Each path below is one point turned by a fixed rotation once a step. After each direction that follows a path, write how fast that rotation turns it, in degrees per step (0 if it stays still).
Each turn is a multiple of 5 degrees from 10 to 175, or 0.
Each row of a path follows its step; steps can be skipped.
path 1
step 1: [  0  -6  10  13  10 -10  -3  -7 -12   4   9 -18   6 -18   4   2  -2   9
  21   6   1 -11  -9 -21 -11  -5   8  -5 -13 -10 -13   1   4  -9   5 -11
  -1  -8  -1  -1 -11 -14   1  17 -10   1 -12]
step 2: [ 14   5  -1  -5  -2  -8  -7   6 -16   6  10 -13  -5   2 -12  -5 -11   7
 -13  -1  -8 -11   0 -23  12  -8  -7   4 -16   0   9 -13   0 -25  -5  -6
   9 -11   8  -8   2 -14  16   1   1   9   6]
step 3: [-11   3   5 -12   3  -5  -1  20   1  27   6  -1  -5   4   1  -1  -4  -3
  -2   5   8  -4  -5  -2  13 -24  -8  -4 -10 -16   7  -2  -1   1  21  -2
  -9 -22   9  -9   4  -3  -4 -17  -5  -5  -2]
step 4: [ -2 -10   0  18   4   2  11  14   1   7 -15   6   8  11   4  -6  -9  11
   0  21  -3 -18   4  -7  -1  -1   7  -9 -14  19  -3 -13   2   4  20   4
  -4 -19   2  -9  -3   9   3   1  -4 -17  -4]
step 5: [  6  -4  -2  -9   9   6  -7  -6 -10  15 -12  -9  10  23   4  -4  -3  16
 -12   1   2  -7  11 -10  -7   7  18  11  -7   8  15  -6  -3  12  -7   1
   7 -17   7   8   8  -5 -25  -2   3  -2   0]
step 7: [  6  -9   7  12  -8   0   2 -17  -3   7  -1 -23   6   7  -7 -14   7 -11
  -2  -5 -11  -3   7  -5  -2 -17  10   9  -9   3 -21   0  11  -8   6   1
   7   2 -12 -15  -9 -20  -2   4   2 -21   3]
step 8: [ -4  -5  13 -16   2  -3 -19  -1  -6  -5  -3 -11  10   5   9   5  -2 -22
 -17  10  -2  -8  -3 -15  10 -20  17   4 -20  -3   0   2   7  -6 -16  -2
  -9   6  13  -9  -2  -2   1   4  -2   2  15]
step 11: [  4  -7  -9 -11  -1  -8   4  -3 -15  14  -3  -7   5  -4  -7   4 -17   8
  -3  -6   5   2 -11 -15   2   0  12  -9 -19 -15  20  -5  -4  -7  -5 -16
  -1 -28  -1 -10  -5  -1  -5   3 -13   4 -13]
step 13: [ 10   3  -8   3   2  -2   3  -3   1   9  -8 -11  -1  19   8 -16  -8   1
 -10   6   0 -19   8  -7   4 -20   1   6  -3  -1   6   0  20   3  22  24
   3 -22  12   1  -1  -5   3  -4  -3  -8   6]
[-4  1  3  4  1 -3  2  2 -1 -2  3  3  0 -4 -4  1  0  5 -2  0  0  5  0 -3
  0 -2 -3 -2 -4 -3  0  1 -3 -8 -1  1 -1 -1  5  1  6  1 -1  2 -2 -2  1] : 45
[-3 -1  0 -3 -4 -2  2 -6  1  1  3  0  1  0  0 -1  0 -4 -4  2  0 -4  4 -1
  2  2 -2 -4 -2  1  3  3 -4 -2 -3  1  6 -1  5  5 -5  1 -3 -4  1  1  0] : 130
[-3  0  0  1 -2  2  1  0  5  2 -4 -1 -1  3 -2  3  4  2  2 -3 -2 -7 -3 -3
  1  4 -3  1 -2  1  8  0  1 -2  4  5 -1 -3 -3  3  6 -1  1 -1  1 -2 -1] : 40
[ 0  0  1  3 -2  3  7 -4 -3  4 -2  1  2  1 -2 -4 -1  1  1  1 -1  0  2  2
  1  5 -4  3 -2  5 -1 -3 -1 -5 -1 -7 -1  4 -1 -4  2 -1  3 -4  2  0  2] : 145
